One vector is turned by the same rotation once a tick. Each row is the vector after some number of ticks, and that number follows the row.
The counts run from 0 to 128.
  7.0 -22.7  -8.5  -1.2 -17.6  12.1  18.4 -10.9  -2.3  15.3  24.9 -13.9  18.9  37.0 -13.5  33.3  -9.2   3.1  11.3   3.3  11.4  -9.6  23.5 -22.0  14.0 -16.1 -18.3 -12.4  16.4  -1.8   4.4 -23.5  -0.8 -22.7   8.7  16.2   5.7   2.2 -29.4  31.0   4.9 -14.6  20.5 -21.8 -20.3   8.0  17.3  -1.4  -1.5 -23.0   2.7 -21.6 -19.4  -3.4  11.6 -10.4  10.6 -16.6   2.6   7.2 -20.9 : 92
 13.8  12.7   0.4 -12.6  -6.3   0.5  13.6  38.2   1.8  18.8   4.2   7.1 -12.1  -5.4  -9.5  18.5  16.5  -7.3   8.9  -2.6   8.5  10.8   6.1 -18.3  -6.8  10.5  20.6 -15.7  -3.8  23.6 -32.1 -28.1 -11.7 -28.3  30.8  14.2 -25.4  -1.0 -27.9 -10.2  -5.0  -8.8 -17.4 -14.8 -13.7   9.6 -15.1  -4.5  22.9 -14.7  -6.8 -29.5  -7.1  15.2  15.0  25.8  -5.8  13.5   3.9  27.7   1.5 : 83
 -8.4  32.8   0.3  -2.6  13.5  -8.2   5.5  15.1  -2.2 -17.6  11.3  13.1 -29.6 -21.8   3.8 -29.0  21.3  -9.3 -10.5 -15.1  -0.6  10.7  -6.7   9.8 -24.8  15.5   9.3   1.0   2.3  19.5 -12.9 -21.3  -7.5 -13.8  20.7 -13.9 -15.8   3.7 -15.9 -34.9   1.6   4.4 -36.3  -3.8  -9.6  -7.7 -37.3   6.4   7.0  -2.2  -3.6  -5.2   5.5  20.3  25.5   3.4 -39.8   4.8  -7.8  14.0   6.9 : 67
 -1.8   9.3   1.1 -17.8   1.2   2.7   4.9   1.6  12.4 -20.2   4.1  -7.0   9.5  -5.1  30.6  -6.4  -4.5 -12.4  -6.0  13.8  -0.8  18.7 -34.3  12.2   7.9 -10.0  -9.5  -5.2 -34.2 -18.9  10.8  18.1  -6.4  17.2  -7.3   0.1  16.0 -18.9  41.5 -12.0   3.7 -17.4   1.2  -8.7  37.1   9.2  -2.9 -30.6   2.1   2.6  -8.7  20.7   9.6   9.3 -26.0 -26.9  29.9 -19.1 -10.4 -20.5   9.7 : 35
  7.7 -15.2  13.3  18.4 -30.3  -1.5 -22.6 -19.7 -12.1   1.9  -1.3 -19.1   9.7 -17.0  10.8 -15.6 -10.4  17.7  11.2  17.2 -18.9   2.2  -9.2  23.2  -3.2   1.5  -3.4   0.4  -6.1  11.3  14.6  29.0 -10.3  16.0 -25.0 -26.8   1.1   0.2  19.5  12.5 -10.9  27.8   9.3  20.2  10.3  -5.6  12.7   5.2  -5.4  29.5   8.5  36.0  15.1 -19.0 -28.6   9.6  15.5  10.7  11.6 -28.4  15.4 : 43
 -7.5  -1.1 -17.3  -9.7  16.2  -0.4  -4.2 -23.0  12.6   4.2  -2.1  -1.4  28.7  36.8   3.0  24.7 -20.8  -3.8   1.6  10.0   9.4 -21.3  -5.5 -14.9  29.5 -12.4 -10.2   5.3 -11.7 -31.6  16.1  15.9  10.0   8.0 -10.4  33.0  28.0  -8.2   0.5  24.7  11.6 -15.9  24.9 -10.3  -5.1   3.7  15.5 -10.4 -10.1  -5.4   4.7  13.6 -17.6 -10.5  -3.0 -34.4   1.5 -28.1 -19.0  -7.8  -3.4 : 109
 -0.9 -16.8 -10.3  -3.3  12.8  10.3  37.8   1.5  17.2   6.7  11.1   5.4 -12.0  27.1 -15.1  31.7   7.0  -3.4  -8.7 -11.3  22.5 -15.4   9.5  -4.4   3.0 -13.3   6.7   2.4  27.0  -2.7   3.3 -15.3  -3.1  -3.2   5.6  15.8  12.2   7.0 -11.5  19.4   3.9 -42.6  19.6 -30.6 -12.5 -19.3   7.5   8.5   1.8 -29.7 -11.4 -44.7 -15.1   5.7  22.0 -18.0  18.0 -10.5  -4.2   7.5 -13.0 : 2
 -2.2  16.5  -0.7  24.1  -2.8  -2.1  -9.8 -17.0  -5.5  -0.2  19.6   1.9  -6.5 -12.0  -7.7 -31.9  14.7  17.1   5.8  -5.4 -11.3  -8.5  -9.3  26.6 -27.9  11.9   9.6   8.6  14.5  28.1   8.2  -3.4 -20.9  -0.1   6.0 -27.5 -19.7  15.8 -17.3   3.0 -13.6  29.6 -10.1  -4.4 -24.8 -30.8 -17.2  33.0  -9.0  15.9  11.9  14.7   6.2 -13.2  15.2  10.6 -37.6  13.2 -10.3  -6.2  14.9 : 62
 -5.3  10.3   1.0  28.6  -5.3  -1.7 -12.0 -20.5 -13.9  -2.3  16.1  -5.6  -2.2 -14.1  -5.6 -32.9  11.3  16.9   9.8  -5.4 -13.6 -15.0  -3.5  27.0 -25.6   9.7   2.5   5.1  21.0  23.7  10.9  -0.9 -13.0   2.5  -0.6 -29.5 -16.3  15.2 -12.1   4.5 -10.5  32.2  -5.7  -2.1 -24.6 -27.7 -13.4  37.3 -12.3  17.5  15.3  17.4   3.4 -12.9  15.3  10.0 -35.8   9.2  -3.7  -9.7  13.2 : 61
 14.5   2.1  13.7  16.4 -27.6  -1.4 -17.6 -27.4 -14.1  -1.9   0.2  -7.5   5.9 -11.8   0.4 -22.9  -1.0  21.2  12.2  18.2  -9.2   7.9 -22.1  28.7  -3.5  10.1   2.0   8.3 -17.4  15.4  15.2  26.0 -22.2   5.9 -20.6 -20.0  -4.8  11.9  14.5  11.0 -12.6  30.9   4.2  10.3  11.0 -12.0   5.2  -3.4  -8.2  26.0   8.2  36.4  20.0 -14.9 -16.9   8.1   2.5  26.7   0.7 -31.7  28.1 : 45
 -7.7  -4.6  -2.6  16.8  -7.1   3.2   6.3  -2.1 -16.0  -9.3  19.0  -9.0  -0.1   4.3  -3.7  -7.6  15.1  -7.1   4.0 -15.6  -9.8  -5.5  37.1  -6.3 -20.0 -10.7 -23.1 -15.8  44.1  14.3  -1.8 -36.4   2.9 -10.5  19.9 -33.2  -9.2  -4.8 -35.0  -4.4  -8.4   7.1 -14.8  -2.5 -16.7   5.9  -1.8  28.5 -10.3 -18.1   2.6  -7.8  -7.0  -7.9  11.7  -5.2 -18.8 -28.7  10.2   8.7 -35.4 : 74
-20.5 -24.5  -4.4   0.1  19.2   9.0 -18.1  25.1  26.7   5.1 -17.6  -1.5  22.5  -0.6  16.7  20.4 -20.8  -7.9   4.5   7.0 -15.7 -13.5  -6.1 -14.7  12.6 -19.5   0.0  -3.9 -11.8 -24.9  -3.6  23.2  17.7  30.1  -2.8  20.3   7.1 -18.9  31.0  16.2   7.7  -3.5  21.1  12.2   6.2  12.6   9.3  14.8   7.6   7.6  -5.5  -4.5  -5.6 -19.6 -32.7  10.6  39.1 -17.2   5.5  16.9 -15.4 : 23
 12.0  15.6  -2.5 -20.0  11.5   3.6   4.4  -4.6  17.9 -21.5  -3.0   7.0  21.5   8.1  15.8  -2.4   6.2 -11.9  -0.7  19.9   8.8  20.3 -37.2   8.6  13.9   1.8  -5.0  -2.8 -45.7 -21.1   5.7  13.2 -17.4   5.3  -4.0   8.4  13.2  -7.0  32.0  -8.7  -0.3  -5.2   4.3  -8.9  35.8  10.2  -3.7 -35.2  -1.0   6.9  -9.9  28.0  15.4  -4.3 -25.6 -25.6  16.6  -0.1 -12.6 -16.1  15.6 : 33
-11.5  16.0   1.0  -2.1   6.5  -7.2  12.8  14.6 -15.1 -25.2  10.5  -0.7 -24.8 -19.2   4.9 -31.1  13.9 -15.7 -13.2 -24.9  -3.2  16.3  20.1  -5.2 -16.3   3.2 -11.5  -5.8  25.3   9.6 -16.6 -32.5  14.0 -13.2  20.1 -28.5 -10.9  -6.4 -21.7 -33.8   6.4  -1.5 -36.0   4.6  -3.5  10.1 -18.2   2.9   3.2 -14.3  -2.6 -11.2   1.3  24.7  20.6  -1.6 -29.2 -17.2   7.5  14.0 -20.4 : 70
  9.2 -15.5   2.3 -12.7 -13.6   4.2  20.4  11.5  -9.7  -4.0   8.4  -8.4  -6.1  21.2 -12.3  22.0  -0.8 -12.6   1.6  -5.1  14.5  17.3  35.8 -35.1  13.6  -3.2 -22.4 -13.9  12.4  -2.0 -18.0 -33.5  13.6 -34.9  13.0   5.0   1.5   1.2 -31.7   0.1   7.5  -6.0  -7.0   0.8  -0.6  33.5   9.0 -25.3   2.9 -27.8  -5.7 -25.0  -9.4  22.4  11.4   5.6   4.6  -2.8  22.0  19.0 -28.2 : 88
-22.4   3.3   7.5   7.3  -8.9 -12.4   4.6 -12.5 -12.4 -26.0  18.1 -19.1 -35.8 -31.0  21.9 -50.7  -8.8   0.4 -19.6 -11.3  -9.6  12.7  -4.5  18.5  -9.2  -4.3 -17.4   3.6  12.9   6.1  12.0   9.0  11.8  10.1 -15.4 -29.4  15.8  -8.3  18.0 -26.0  11.1  -2.4 -25.5  14.1   2.7  -9.9 -12.3  -4.7  -4.1   4.6  11.6   4.8   8.3  28.2  10.3  -9.6  -4.8 -16.7   2.8 -19.0   3.2 : 54
 -4.1  23.2  -3.0  19.1  -0.7  -1.9  -6.1 -10.3  -2.6  -3.0  15.3   7.6  -8.1 -15.5  -8.0 -30.0  20.0  13.0   5.4  -5.8  -8.9  -6.0 -16.2  23.7 -29.7  15.8  16.7   4.8  10.2  27.0   3.7  -4.6 -23.0  -6.3  12.6 -17.4 -22.5  16.6 -15.4  -7.0 -12.5  25.0 -15.4  -8.1 -26.4 -28.8 -21.8  28.4  -6.2  14.8  10.2  12.9   6.2  -7.1  19.5   8.9 -41.9  17.9 -14.3  -0.3  15.1 : 63
-17.8  11.8   6.1   2.7  -6.3 -10.2   7.2  -9.5  -9.7 -25.9  16.3 -16.9 -36.8 -27.7  22.1 -49.1  -7.1  -1.3 -15.7  -9.1  -6.7  18.7 -12.7  19.6  -9.1   0.8 -12.0   4.2   3.9   6.4  11.7   9.6  10.1   6.6 -14.7 -29.1  15.4  -5.1  23.0 -30.9  14.0  -5.6 -24.4  12.7  10.6 -12.1 -16.3 -12.7  -2.1   0.6   9.8   4.2  12.5  30.8   7.8 -13.0  -4.7  -9.6  -3.5 -20.1   7.8 : 53
-13.1   4.4 -11.4  -8.0  15.0  -4.8 -30.2  20.2  13.8  27.7 -27.2   6.5  12.6  -8.7  14.7  24.6 -22.1   7.3   2.7  10.4  -8.6 -23.8 -16.7  -5.3  17.9  -5.8  27.1   7.5 -23.5 -20.5   3.0  40.8  10.4  27.8 -10.8  33.0  10.3 -20.0  21.0  11.1   4.4 -17.2  14.1   0.3  -6.9  -9.5  10.1   7.2   9.3  11.3   4.0   7.6 -16.7 -14.6 -15.5   3.9  10.9 -15.4 -12.4  -2.8  17.6 : 114
 13.1   1.7   4.1 -14.5  -7.6   1.1  13.2  33.0  -6.2   6.3   0.2   2.8 -17.3  -2.4 -11.6  18.4   7.8 -12.8   3.2  -8.2  11.2  17.5  17.9 -26.1   0.9   7.4   4.6 -13.1   0.4  11.5 -29.9 -31.1   2.6 -33.7  24.8  13.2 -17.7  -1.5 -27.7 -16.1   3.9 -11.5 -19.8  -3.5  -0.7  24.9  -7.7 -18.0  19.4 -21.2 -12.0 -28.6  -5.7  26.1  16.0  22.4  -3.8   9.7  12.4  25.9 -11.2 : 85
  7.3  -4.2  -8.3 -16.7  36.3  15.6  16.3 -13.3  31.4 -21.1  -6.8  23.4  25.6  47.0 -20.4  20.8  -0.6 -14.8  -3.2   0.3  25.4  -2.0 -12.4 -15.1  19.9   0.8  -8.6   7.1 -21.5 -33.8  -3.8  -6.6   5.0 -11.7   1.7  34.5  12.6  15.4   1.0  14.7   8.2   6.1  27.1  -2.8  14.5  13.0  -1.2 -12.3  -9.3  -2.8 -17.5  -9.3  -1.0  -3.4   4.2 -16.1   5.1  16.9 -11.4  18.2 -10.3 : 15
-13.3  20.0   7.7  -0.4  -7.7 -13.3   9.8 -13.3  -7.2 -27.0  16.0 -13.9 -37.8 -29.5  19.1 -51.4  -1.4  -1.2 -18.2  -5.8  -2.5  22.9 -19.1  25.6  -6.7   1.5  -6.0   7.4  -7.8   8.1  12.4  12.0  -1.2   5.5 -14.4 -22.1  13.5  -5.0  24.7 -30.7  11.9  -6.7 -25.1   7.7  10.2 -15.9 -18.1 -19.2   0.5   2.7   5.9   6.2  17.2  34.3  11.2 -13.9  -4.8  -5.9  -9.5 -18.9  17.7 : 52
  8.5 -15.0   3.6   0.8   6.7  13.9 -32.3   6.2  14.7  -0.1 -30.9   8.3  38.4   8.5   0.3  14.8 -11.0   1.6  14.4  20.1  -8.5  -4.3  -6.8  -6.2  12.0   5.4   4.1  -1.3 -27.9 -20.6  -4.4  22.0   3.1  10.5  -9.1  10.3  -4.5  -3.7  19.3  19.7  -5.4  32.7  24.5  23.1  18.5  20.1  14.3   2.9  -0.5  26.0  -8.0  24.7   8.1 -32.0 -39.7  18.2  18.8  21.8  10.8   7.1  -3.3 : 27
  0.9 -20.0   4.4   1.0   6.5   5.5 -30.1  13.8  16.9   5.2 -28.6   4.5  35.6   4.5   6.5  16.7 -14.6  -2.6  18.2  14.3 -15.0  -8.8  -4.3 -12.5  11.8  -4.3   2.9  -3.3 -20.8 -20.0  -7.3  25.5   6.4  18.9  -7.3  11.1  -1.2  -7.8  21.6  15.8  -6.9  26.5  24.9  20.7  14.9  21.3  15.9   6.6   0.6  22.6  -5.4  16.2   4.3 -31.2 -36.5  21.1  23.1  10.4  13.8   9.6  -8.8 : 26
 16.6   3.0   5.7  -9.2  11.1  10.2 -19.2  -4.8  13.3  -7.2 -23.6  15.0  41.1  14.0  -2.2  15.0   0.2  -4.0  11.9  22.5   0.4   7.1 -19.7   1.0  11.0   8.7   1.1   2.2 -39.9 -20.8   0.4  16.6  -7.3   2.1  -8.5   8.3  -2.8   4.3  17.8  12.7  -9.0  28.5  20.1  10.2  25.4  19.7   9.1 -10.9  -5.5  22.2  -9.1  36.5  15.7 -27.6 -37.1   5.1  10.4  22.5  -0.7  -1.2   9.2 : 29
  4.7  -7.9   0.7 -15.4   0.3  -5.8  -8.2  23.3   8.3  19.0 -20.5   1.1  -1.7   9.1  -9.8  28.8 -24.2   1.0   5.9   8.2   9.8  -1.1   3.2 -34.3  30.9   8.7  17.7   3.4 -25.8 -12.3 -20.5   9.6  18.5 -14.1  -2.0  48.5  -0.4   0.6  -3.5  11.1  19.7   2.4   5.1  15.7  -6.5  20.5   4.2 -25.2  15.8   0.9  -0.7 -19.8 -12.9  16.7   5.0  26.6   5.1  24.3   2.3  26.2   7.3 : 101
-21.4 -11.3 -11.4 -13.6  29.6   6.2   4.7  16.4  37.1  -7.1  -4.6   4.8  18.4  18.1  19.2  22.9 -17.2 -16.7  -6.1   1.3   0.4 -11.0 -19.1  -8.6  15.5 -23.5  -3.8  -2.4 -14.4 -31.9   3.1  11.2  13.4  21.7   4.6  32.1  15.5 -16.7  25.8   8.0  14.2 -24.7  22.5  -9.9   7.3   4.3  -4.1   3.0   7.1  -6.4 -10.7 -13.7  -9.9  -6.6 -15.8 -15.1  32.8 -25.4 -10.4  11.4 -15.7 : 20
 13.9  12.9  -0.2  -6.0  -4.9   4.3  10.2  37.6   4.4  21.0   8.1  10.1  -7.7  -8.5 -10.8  20.6  21.0  -3.6   9.3  -1.5   6.6   5.5   2.9 -13.8 -12.8  10.5  20.5 -15.5  -2.1  27.2 -27.9 -26.2 -20.9 -25.5  35.2  11.6 -31.4   0.0 -25.6  -7.4  -8.8  -6.9 -16.2 -25.5 -17.0   1.0 -16.3   7.0  19.3 -14.0  -7.5 -29.3  -8.2  10.3  18.1  24.4  -9.8  12.5  -2.1  24.4   1.1 : 82
-10.0   0.2 -18.8  -8.8  17.1   0.2  -5.4 -15.3  16.4   8.2  -2.7  -0.7  29.0  30.6   7.5  27.0 -22.0   0.1  -3.4  14.5   5.0 -23.7  -8.8 -10.9  27.3 -15.7  -2.5   8.4 -13.6 -31.4  19.5  21.8   7.0  14.0 -11.0  31.7  25.6 -10.2   6.2  24.3  11.5 -20.5  26.4 -15.2  -8.3  -2.3  17.2  -2.3  -6.6  -5.0   6.1  15.4 -23.9 -14.2  -3.9 -28.3   3.4 -29.2 -26.6  -9.1   2.6 : 110
 -3.0  35.3  -0.9  -0.2  13.8  -6.1   4.2   7.9  -2.9  -9.6   9.9  12.5 -25.3 -21.2  -2.2 -32.8  25.1  -2.5  -4.0 -14.1  -1.4  11.1 -14.1  13.9 -24.8  20.7  12.8   4.7   0.9  24.7 -12.0 -16.0 -15.4 -11.3  21.7 -13.0 -20.2   5.7 -12.6 -29.5  -4.0   9.8 -33.0  -7.0  -8.8 -17.0 -35.3  11.4   4.6   2.3   1.3  -3.1   5.4  14.9  27.7   7.2 -41.4   7.4 -14.7  10.6  16.0 : 66
  9.1 -10.5   5.2 -14.0 -12.1   2.0  18.1  17.6 -11.3  -2.2   2.8  -3.8  -8.7  11.0 -10.6  20.2   2.1 -11.9   0.7  -6.7  13.8  18.9  32.4 -32.8  14.2   0.9 -11.5 -14.5   9.1   4.9 -22.4 -33.8  12.0 -35.9  17.2   8.6  -5.9  -2.2 -29.9  -8.7   7.9  -7.6 -12.4   3.1   2.0  37.7   2.2 -25.7  10.1 -24.9  -6.1 -28.2  -8.8  24.5  15.4   8.4   3.7   1.8  18.7  23.5 -26.5 : 87
